50 stands for zero in the data rows.
Some points:
array([60, 57, 94, 37, 56, 42, 45, 66, 48, 48, 34, 47, 31, 57, 65, 71, 68, 30, 61, 46, 48, 32, 35, 44, 61, 43, 57, 26,
       38, 34, 48, 38])
array([38, 50, 38, 41, 76, 48, 61,  0, 61, 30, 42, 57, 41, 46, 48, 58, 43, 50, 44, 62, 66, 49, 34, 51, 59, 64, 67, 61,
       34, 60, 83, 49])
array([34, 61, 43, 72, 23, 66, 57, 91, 52, 30, 57, 57, 56, 39, 47, 32, 52, 45, 70, 61, 62, 28, 55, 38, 55, 35, 56, 74,
       63, 67, 46, 43])
array([59, 41, 57, 60, 48, 41, 49, 64, 64, 63, 45, 71, 50, 76, 48, 56, 39, 51, 24, 46, 91, 72, 21, 36, 57, 43, 50, 70,
       62, 58, 52, 53])
array([55, 65, 48, 46, 46, 49, 52, 39, 58, 56, 37, 51, 66, 63, 45, 11, 25, 55, 75, 44, 45, 53, 30, 64, 42, 59, 43, 48,
       40, 42, 49, 56])
array([71, 48, 24, 35, 39, 51, 61, 41, 47, 62, 48, 38, 47, 60, 45, 52, 48, 49, 51, 52, 44, 60, 64, 44, 44, 58, 56, 51,
       56, 69, 39, 25])
array([71, 49, 81, 44, 72, 56, 55, 76, 52, 28, 49, 53, 47, 60, 41, 31, 53, 34, 58, 39, 71, 33, 75, 47, 36, 65, 56, 45,
       46, 31, 69, 41])
array([50, 47, 49, 75, 53, 50, 36, 77, 59, 76, 46, 46, 46, 59, 42, 84, 46, 61, 63, 36, 55, 46, 54, 42, 31, 47, 49, 52,
       28, 42, 69, 46])
array([84, 46, 62, 36, 50, 46, 70, 55, 49, 30, 72, 43, 57, 38, 45, 62, 39, 33, 38, 44, 28, 41, 38,  0, 60, 17, 36, 44,
       68, 54, 45, 68])
array([43, 36, 71, 74, 68, 60, 45, 61, 49, 53, 32, 45, 37, 72, 43, 37, 45, 70, 31, 54, 46, 47, 65, 48, 53, 23, 52, 48,
       59, 65, 43, 55])
array([36, 63, 25, 62, 43, 29, 45, 38, 41, 54, 77, 66, 41, 53, 31, 61, 49, 44, 45, 66, 65, 41, 71, 49, 50, 59, 36, 61,
       57, 50, 49, 89])
array([62, 51, 45, 79, 65, 17, 51, 69, 61, 43, 44, 35, 29, 30, 31, 55, 41, 65, 60, 53, 62, 55,  5, 42, 44, 36, 39, 32,
       50, 38, 49, 49])
array([62, 35, 48, 35, 40, 62, 71, 79, 55, 21, 24, 39, 74, 57, 45, 58, 61, 33, 52, 36, 57, 68, 64, 49, 68, 66, 48, 48,
       20, 47, 61, 71])
array([34, 55, 67, 41, 53, 64, 46, 23, 42, 75, 38, 66, 58, 70, 37, 57, 38, 45, 46, 41, 39, 32, 47, 52, 47, 62, 36, 42,
       68, 55, 66, 47])
array([30, 54, 41, 55, 89, 38, 64, 65, 45, 40, 53, 71, 36, 42, 62, 62, 52, 30, 53, 40, 31, 52, 46, 39, 39, 53, 53, 48,
       64, 32,  9, 43])
array([37, 47, 36, 56, 22, 12, 54, 31, 74, 50, 52, 41, 60, 52, 51, 51, 52, 49, 62, 36, 57, 31, 71, 57, 66, 62, 38, 63,
       60, 50, 56, 28])
array([37, 53, 14, 54, 20, 71, 51, 44, 44, 62, 42, 50, 47, 47, 63, 62, 69, 70, 59, 55, 63, 53, 32, 30, 37, 58, 38, 29,
       69, 69, 50, 55])
array([35, 49, 49, 35, 57, 57, 70, 45, 40, 50, 51, 35, 71, 60, 31, 58, 66, 53, 60, 50, 33, 35, 40, 52, 46,  6, 72, 66,
       41, 20, 48, 50])
array([52, 41, 27, 48, 38, 35, 45, 43, 24, 55, 45, 52, 48, 44, 46, 50, 45, 48, 21, 96, 52, 54, 66, 73, 48, 30, 29, 45,
       68, 23, 49, 42])
array([51, 35, 41, 32, 13, 54,  8, 55, 74, 65, 59, 57, 32, 37, 40, 48, 41, 51, 69, 39, 41, 54, 56, 54, 32, 37, 65, 35,
       65, 53, 52, 24])
array([44, 21, 65, 48, 52, 37, 51, 57, 30, 68, 42, 39, 37, 29, 51, 47, 41, 44, 66, 44, 30, 38, 49, 45, 62, 63, 17, 58,
       49, 42, 49, 53])
array([44, 49, 82, 34, 41, 40, 78, 49, 54, 57, 53, 50, 56, 69, 61, 37, 55, 49, 42, 57, 44, 50, 72, 12, 34, 38, 35, 67,
       15, 43, 21, 30])
array([56, 42, 63, 57, 51, 74, 70, 55, 64, 75, 50, 54, 46, 49, 44, 50, 60, 52, 54, 47, 52, 58, 38, 56, 69, 55, 35, 33,
       60,  7, 52, 48])
array([50, 69, 25, 22, 63, 47, 36, 26, 51, 57, 38, 57, 46, 55, 42, 41, 60, 63, 49, 43, 65, 48, 57, 65, 55, 52, 44, 65,
       41, 46,  8, 52])
array([49, 57, 57, 47, 48, 54, 48, 58, 45, 40, 62, 35, 29, 59, 48, 26, 52, 33, 42, 53, 45, 41, 55, 26, 57, 47, 80, 33,
       53, 31, 72, 62])
array([86, 43, 36, 86, 82, 70, 23, 37, 70, 43, 34, 54, 52, 38, 69, 53, 68, 44, 25, 37, 55, 46, 44, 50, 46, 53, 27, 49,
       40, 60, 69, 38])
array([51, 36, 53, 44, 35, 71, 28, 52, 44, 44, 57, 67, 51, 49, 46, 52, 56, 41, 36, 48, 55, 65, 36, 66, 32, 46, 22, 39,
       27, 71, 57, 53])
array([93, 41, 46, 56, 38, 51, 54, 32, 52, 58, 55, 50, 42, 46, 29, 56, 55, 59, 62, 58, 51, 43, 60, 47, 35, 77, 73, 62,
       53, 42, 47, 69])
array([52, 55, 42, 55, 59, 54, 63, 38, 32, 67, 32, 54, 41, 40, 60, 59, 45, 57, 49, 41, 37, 39, 51, 63, 47, 38, 48, 57,
       35, 81, 50, 69])
array([53, 47, 27, 30, 57, 52, 48, 80, 56, 56, 73, 56, 69, 65, 62, 62, 38, 76, 48, 70, 54, 41, 33, 55, 42, 77, 59, 44,
       51, 44, 50, 33])
array([37, 91, 68, 36, 48, 26, 52, 50, 74, 74, 62, 48, 87, 47, 54, 40, 60, 57, 43, 42, 40, 52, 65, 70, 43, 40, 67, 44,
       69, 53, 63, 60])
array([46, 72, 12, 55, 34, 46, 48, 60, 56, 53, 33, 71, 48, 49, 51, 37, 32, 32, 50, 65, 25, 47, 56, 39, 44, 53, 63, 47,
       37, 56, 57, 38])
array([47, 27, 51, 54, 20, 45, 44, 41, 66, 33, 26, 62, 32, 54, 50, 56, 43, 66, 28, 41, 41, 50, 40, 65, 59, 41, 46, 33,
       41, 40, 37, 69])
array([36, 58, 86, 36, 66, 59, 39, 65, 49, 38, 47, 45, 41, 32, 59, 56, 42, 63, 67, 61, 47, 45, 67, 24, 56, 65, 47, 37,
       83, 57, 56, 45])
array([52, 47, 74, 58, 70, 70, 66, 43, 57, 63, 71, 44, 41, 24, 50, 51, 20, 36, 51, 36, 63, 46, 55, 51, 62, 50, 80, 18,
       43, 49, 35, 42])
array([17, 23, 67, 31, 48, 56, 46, 61, 49, 26, 60, 50, 51, 36, 38, 24, 64, 41, 45, 44, 35, 72, 36, 68, 38, 65, 45, 75,
       60, 61, 47, 59])
array([59, 54, 51, 46, 42, 50, 66, 43, 42, 59, 69, 65, 17, 50, 83, 59, 67, 60, 63, 88, 35, 66, 50, 72, 64, 36, 28, 64,
       58, 72, 66, 70])
array([54, 48, 69, 51, 30, 60, 29, 33, 31, 53, 50, 54, 79, 47, 70, 38, 52, 47, 58, 53, 76, 48, 35, 30, 35, 54, 50, 60,
       34, 27, 48, 51])
array([73, 45, 62, 38, 64, 41, 34, 52, 48, 68, 39, 45, 56, 41, 33, 42, 77, 35, 64, 67, 74, 57, 33, 58, 80, 55, 72, 54,
       58, 76, 46, 54])
array([31, 73, 54, 34, 53, 54, 72, 52, 38, 57, 54, 45, 57, 23, 36, 59, 44, 51, 26, 59, 57, 65, 69, 59, 62, 40, 56, 72,
       32, 43, 61, 39])
array([52, 61, 49, 34, 60, 75, 47, 47, 59, 33, 70, 19, 40, 49, 50, 46, 58, 60, 38, 58, 69, 28, 43, 85, 55, 60, 31, 51,
       46, 51, 42, 52])
array([43, 38, 39, 57, 45, 36, 72, 33, 59, 58, 48, 46, 64, 49, 76, 55, 40, 50, 61, 74, 67, 56, 60, 77, 22, 47, 68, 38,
       49, 53, 37, 69])
array([65, 55, 67, 87, 34, 64, 39, 22, 39, 37, 53, 65, 47, 68, 49, 51, 46, 44, 50, 57, 29, 64, 25, 55, 62, 81, 56, 43,
       31, 46, 63, 33])
array([51, 58, 38, 46, 54, 45, 67, 64, 38, 45, 53, 63, 43, 42, 52, 36, 59, 60, 57, 30, 53, 64, 56, 37, 41, 50, 31, 24,
       25, 49, 52, 56])
array([32, 60, 42, 54, 67, 62, 35, 38, 65, 40, 48, 24, 69, 61, 38, 65, 30, 40, 66, 65, 45, 57, 67, 46, 54, 52, 44, 40,
       55, 63, 41, 61])
array([45, 60, 65, 62, 32, 37, 58, 63, 34, 59, 65, 31, 52, 66, 45, 55, 58, 42, 46, 21, 33, 42, 49, 65, 35, 48, 61, 41,
       50, 82, 34, 38])
array([59, 29, 62, 24, 63, 49, 28, 68, 38, 19, 41, 64, 58, 50, 62, 33, 49, 75, 50, 55, 53, 44, 25, 69, 71, 60, 48, 65,
       39, 69, 58, 61])
array([34, 49, 35, 40, 74, 51, 31, 44, 58, 72, 67, 47, 53, 57, 52, 52, 59, 54, 74, 28, 13, 65, 69, 57, 79, 30, 20, 65,
       47, 48, 51, 58])
array([60, 43, 34, 60, 43, 53, 53, 64, 55, 42, 38, 47, 43, 45, 52, 57, 60, 54, 17, 41, 23, 49, 44, 27, 42, 85, 66, 61,
       68, 50, 52, 64])
array([32, 65, 10, 27, 45, 40, 47, 56, 32, 68, 54, 20, 39, 56, 74, 44, 37, 32, 43, 36, 64, 59, 53, 50, 52, 29, 57, 68,
       78, 40, 59, 44])
array([58, 40, 38, 67, 65, 39, 67, 27, 35, 23, 50, 61, 49, 58, 39, 60, 37, 57, 71, 29, 63, 54, 61, 75, 44, 25, 53, 53,
       90, 64, 58, 26])
array([35, 38, 27, 79, 54, 49, 39, 56, 36, 46, 66, 56, 77, 43, 56, 41, 56, 53, 32, 56, 51, 46, 67, 37, 54, 58, 82, 40,
       34, 48, 33, 39])
array([50, 73, 95, 77, 44, 45, 39, 26, 56, 30, 43, 38, 65, 41, 58, 55, 56, 57, 35, 45, 48, 70, 63, 41, 41, 59, 62, 66,
       42, 26, 46, 44])
There is one direction along which these points spread out most. Take the direction at right angles to it along which they spread out most. Go by this last direction. Where along it does each point below lie, from 0 to 99? The average is 50, and the first point in the table lies past the average. One standard deviation of the points above along it is 16.
array([36, 58, 86, 36, 66, 59, 39, 65, 49, 38, 47, 45, 41, 32, 59, 56, 42, 63, 67, 61, 47, 45, 67, 24, 56, 65, 47, 37,
       83, 57, 56, 45]) 66
array([52, 41, 27, 48, 38, 35, 45, 43, 24, 55, 45, 52, 48, 44, 46, 50, 45, 48, 21, 96, 52, 54, 66, 73, 48, 30, 29, 45,
       68, 23, 49, 42]) 47
array([37, 91, 68, 36, 48, 26, 52, 50, 74, 74, 62, 48, 87, 47, 54, 40, 60, 57, 43, 42, 40, 52, 65, 70, 43, 40, 67, 44,
       69, 53, 63, 60]) 78
array([59, 29, 62, 24, 63, 49, 28, 68, 38, 19, 41, 64, 58, 50, 62, 33, 49, 75, 50, 55, 53, 44, 25, 69, 71, 60, 48, 65,
       39, 69, 58, 61]) 21
array([34, 55, 67, 41, 53, 64, 46, 23, 42, 75, 38, 66, 58, 70, 37, 57, 38, 45, 46, 41, 39, 32, 47, 52, 47, 62, 36, 42,
       68, 55, 66, 47]) 48
array([30, 54, 41, 55, 89, 38, 64, 65, 45, 40, 53, 71, 36, 42, 62, 62, 52, 30, 53, 40, 31, 52, 46, 39, 39, 53, 53, 48,
       64, 32,  9, 43]) 73
array([71, 49, 81, 44, 72, 56, 55, 76, 52, 28, 49, 53, 47, 60, 41, 31, 53, 34, 58, 39, 71, 33, 75, 47, 36, 65, 56, 45,
       46, 31, 69, 41]) 61
array([45, 60, 65, 62, 32, 37, 58, 63, 34, 59, 65, 31, 52, 66, 45, 55, 58, 42, 46, 21, 33, 42, 49, 65, 35, 48, 61, 41,
       50, 82, 34, 38]) 67
array([52, 47, 74, 58, 70, 70, 66, 43, 57, 63, 71, 44, 41, 24, 50, 51, 20, 36, 51, 36, 63, 46, 55, 51, 62, 50, 80, 18,
       43, 49, 35, 42]) 66
array([43, 38, 39, 57, 45, 36, 72, 33, 59, 58, 48, 46, 64, 49, 76, 55, 40, 50, 61, 74, 67, 56, 60, 77, 22, 47, 68, 38,
       49, 53, 37, 69]) 49
array([58, 40, 38, 67, 65, 39, 67, 27, 35, 23, 50, 61, 49, 58, 39, 60, 37, 57, 71, 29, 63, 54, 61, 75, 44, 25, 53, 53,
       90, 64, 58, 26]) 48
array([52, 55, 42, 55, 59, 54, 63, 38, 32, 67, 32, 54, 41, 40, 60, 59, 45, 57, 49, 41, 37, 39, 51, 63, 47, 38, 48, 57,
       35, 81, 50, 69]) 42
array([37, 47, 36, 56, 22, 12, 54, 31, 74, 50, 52, 41, 60, 52, 51, 51, 52, 49, 62, 36, 57, 31, 71, 57, 66, 62, 38, 63,
       60, 50, 56, 28]) 58
